Each row has a name. Each piece below is followed by the name of the row it came from, unless a question asks for something else. Each question is about the rows just above it. Places in a row count from 0.

Columns, left to right: T Y E Z
[132 119 153 136] -> (138)
[167 147 114 121] -> (5)
[ 90 173 224 204] -> (40)
[155 140 117 127] -> (152)
[183 139 116 108] -> (101)
[156 158 153 143] -> (155)
[151 128 117 127] -> (117)
[147 158 153 143] -> (193)
[155 113 136 117] -> (206)
[136 127 167 145] -> (86)
[107 152 179 172] -> (201)
Which row holds [155 140 117 127]?
(152)
Which column holds [132 167  90 155 183 156 151 147 155] top down?
T
[173 224 204] is in which row?
(40)
key -> tag
[120] -> k108
[167] -> k539
[121] -> k881
[114] -> k248
[126] -> k491
[127] -> k785
[136] -> k19
[204] -> k739
The tag of (5), keyed by place 3:
k881
Which row holds [151 128 117 127]?
(117)

Columns, left to right: G V J A
[ 36 225 141 115] : (33)
[ 38 223 142 116] : (69)
[222 141 141 114] : (84)
asked: [ 38 223]
(69)
Which row holds [225 141 115]?
(33)
key -> tag
[38] -> k498
[116] -> k824
[36] -> k71
Look up the entry of (69) at place 0 in the table:
k498
Which column holds [141 142] top down?
J
asked: [ 36 225 141 115]
(33)
asked: [225 141]
(33)

Columns, left to right: W U X D
[123 152 191  94] : (192)
[162  95 187 120] : (6)
[ 98 152 191  94] : (184)
[130 155 191  78] : (46)
[122 166 145  96] : (203)
[157  96 166 133] : (76)
[139 132 156 108] : (57)
[136 158 145  94] : (96)
[185 152 191  94] : (144)
[168  89 181 116] : (132)
[205 129 114 117] : (133)
[135 125 188  95] : (77)
Which column holds [ 96 133 108] top down?
D
key -> tag
[98] -> k601
[108] -> k456
[95] -> k706
[152] -> k359
[133] -> k401
[94] -> k129
[93] -> k592
[107] -> k763
[96] -> k83
Join (184) by its entry at place 3:
k129
Where do [162  95 187 120] appear?
(6)
Which column holds this, read top down? [120  94  78  96]
D

Columns, left to right: S M P F Q L
[146 215 168 120 168 140] : (13)
[ 56  61 108 183 161 122] : (58)
[114  63 204 120 168 140] : (4)
[ 56  61 108 183 119  69] : (118)
Which column holds this, read top down? [215  61]
M
Which column holds this, read top down? [140 122]
L
key -> tag
[147] -> k493
[115] -> k730
[114] -> k579
[168] -> k462
[146] -> k290
The tag of (13), keyed by place 0:
k290
The row with [ 56  61 108 183 161 122] is
(58)

Columns, left to right: K R N B H C
[132 163 117 111 117 133]  (15)
[124 185 116 135 143  69]  (82)
[145 167 137  85 142 128]  (39)
[160 166 156  91 155  91]  (145)
[ 85  99 117 206 110 151]  (66)
[144 165 141  79 143 119]  (115)
[ 93  85 125 185 116 135]  (147)
[139 132 115 108 116 125]  (126)
asked: [111 117]
(15)
asked: [125 185 116 135]
(147)
key -> tag
[137] -> k216
[138] -> k78
[145] -> k515
[116] -> k942
[115] -> k910
[156] -> k350
The tag of (39), keyed by place 2:
k216
The row with [132 163 117 111 117 133] is
(15)
asked: [160 166 156  91 155  91]
(145)
The row with [124 185 116 135 143  69] is
(82)

Columns, left to right: topeg vasuf zudo Kod Puv dusi
[114 123 141 149 163 157] -> (81)
[134 149 172 191 206 198] -> (19)
[204 188 179 166 135 115] -> (122)
The row with [188 179 166 135 115] is
(122)
[172 179] is in which column, read top down?
zudo
Table of tags by key:
[199] -> k595
[156] -> k184
[141] -> k338
[115] -> k673
[198] -> k323
[123] -> k806
[157] -> k474
Join (81) by its entry at place 5:
k474
asked: [172 191 206]
(19)

Columns, left to right: remas Bek nupef gog dun Meto suv pap Sil dobu
[ 85  86 128 111 133 225  84 131 140 135] = (32)
[129 174 164 122 126 153 108 127 120 122] = (41)
[137 147 131 124 128 120 117 128 128 127] = (94)
[118 128  97 121 138 116 106 129 137 126] = (79)
Table of tags by key:
[128] -> k201
[86] -> k244
[129] -> k678
[87] -> k181
[122] -> k96
[127] -> k400
[121] -> k51
The tag of (79), keyed by place 1:
k201
asked: [129 174 164 122 126 153 108 127 120 122]
(41)
The row with [117 128] is
(94)
[129 137] is in which column, read top down?
remas

Columns, left to right: Ziruf Fovof rad sir vakuf Fika Nuf Pim sigen
[152 165 150 158 145 185  49 130 175] -> (36)
[145  73  80 146  94 100 137 186 167] -> (124)
[153 149  99  82 105 116 119 138 157] -> (31)
[117 139 124 166 119 167  78 155 161] -> (24)
[108 123 176 112 148  87 169 158 180] -> (55)
[106 108 123 176 112 148  87 170 164] -> (48)
tags:
[112] -> k35
[147] -> k969
[166] -> k50
[146] -> k299
[111] -> k375
[145] -> k712
[158] -> k352
The tag of (124), keyed by place 3:
k299
Which column holds [ 49 137 119  78] top down?
Nuf
Which column holds this, read top down? [ 80  99 124 176]
rad
asked: [108 123 176 112 148  87 170]
(48)

Columns, left to right: pidi gib Fisop taso
[135 126 131 127]  (9)
[114 144 179  94]  (54)
[131 139 103 115]  (44)
[127 127 132 125]  (107)
[130 123 144 112]  (111)
[114 126 179  94]  (63)
[143 171 103  52]  (85)
Table of tags by key:
[123] -> k494
[126] -> k65
[127] -> k892
[124] -> k591
Join (107) by its entry at place 1:
k892
Which column holds this, read top down? [131 127 130 114 143]
pidi
Where do [135 126 131 127] appear?
(9)

Columns, left to right: Toma vigur Rab Dok Pab
[ 87 149 152 170  96]  (74)
[ 87 149  55 170  96]  (50)
[158  40 103  95  99]  (106)
[166  53  77 164 188]  (16)
[ 96  68  98 117 159]  (88)
Which column holds this, read top down? [188 159]
Pab
key -> tag
[67] -> k813
[96] -> k155
[53] -> k329
[68] -> k91
[149] -> k506
[150] -> k345
Join (50) by its entry at place 1:
k506

Columns, left to right: gobof gugak veset kikul vabaf kobik meke
[173 216 158 103  91 181 162] -> (112)
[116 180 109 135 101 160  93] -> (22)
[133 199 123 119  90 186 118] -> (42)
[ 97 109 159 204 183 100  97] -> (28)
[181 171 163 123 126 132 182] -> (169)
[174 131 159 158 164 111 188] -> (14)
[125 111 164 175 171  93 124] -> (43)
[152 172 145 116 112 148 143] -> (35)
[108 111 134 158 157 129 110] -> (119)
tags:
[146] -> k978
[181] -> k360
[151] -> k814
[173] -> k238
[145] -> k420
[97] -> k106
[116] -> k33
[152] -> k122
Look up the entry of (35) at place 0 in the table:
k122
Which column holds [186 100 132 111] top down?
kobik

Columns, left to right: vata fekos fuv naken Doput lusa
[122  81 129 172  35  68] : (12)
[118  88 168 170 136 114] : (130)
[136  73 181 161 187 131] : (83)
[121  83 183 175 201 154] : (34)
[ 57 120 146 192 120 115] : (8)
[132  83 163 154 115 120] : (68)
key -> tag
[119] -> k647
[35] -> k242
[36] -> k240
[172] -> k204
[115] -> k684
[187] -> k443
[120] -> k839
Join (12) by its entry at place 4:
k242
Which column holds [172 170 161 175] top down?
naken
Which column holds this, read top down? [168 181 183 146]
fuv
Which row holds [120 115]?
(8)
asked: [118  88 168 170 136 114]
(130)
asked: [ 57 120 146 192 120]
(8)
Which column holds [114 131 154] top down?
lusa

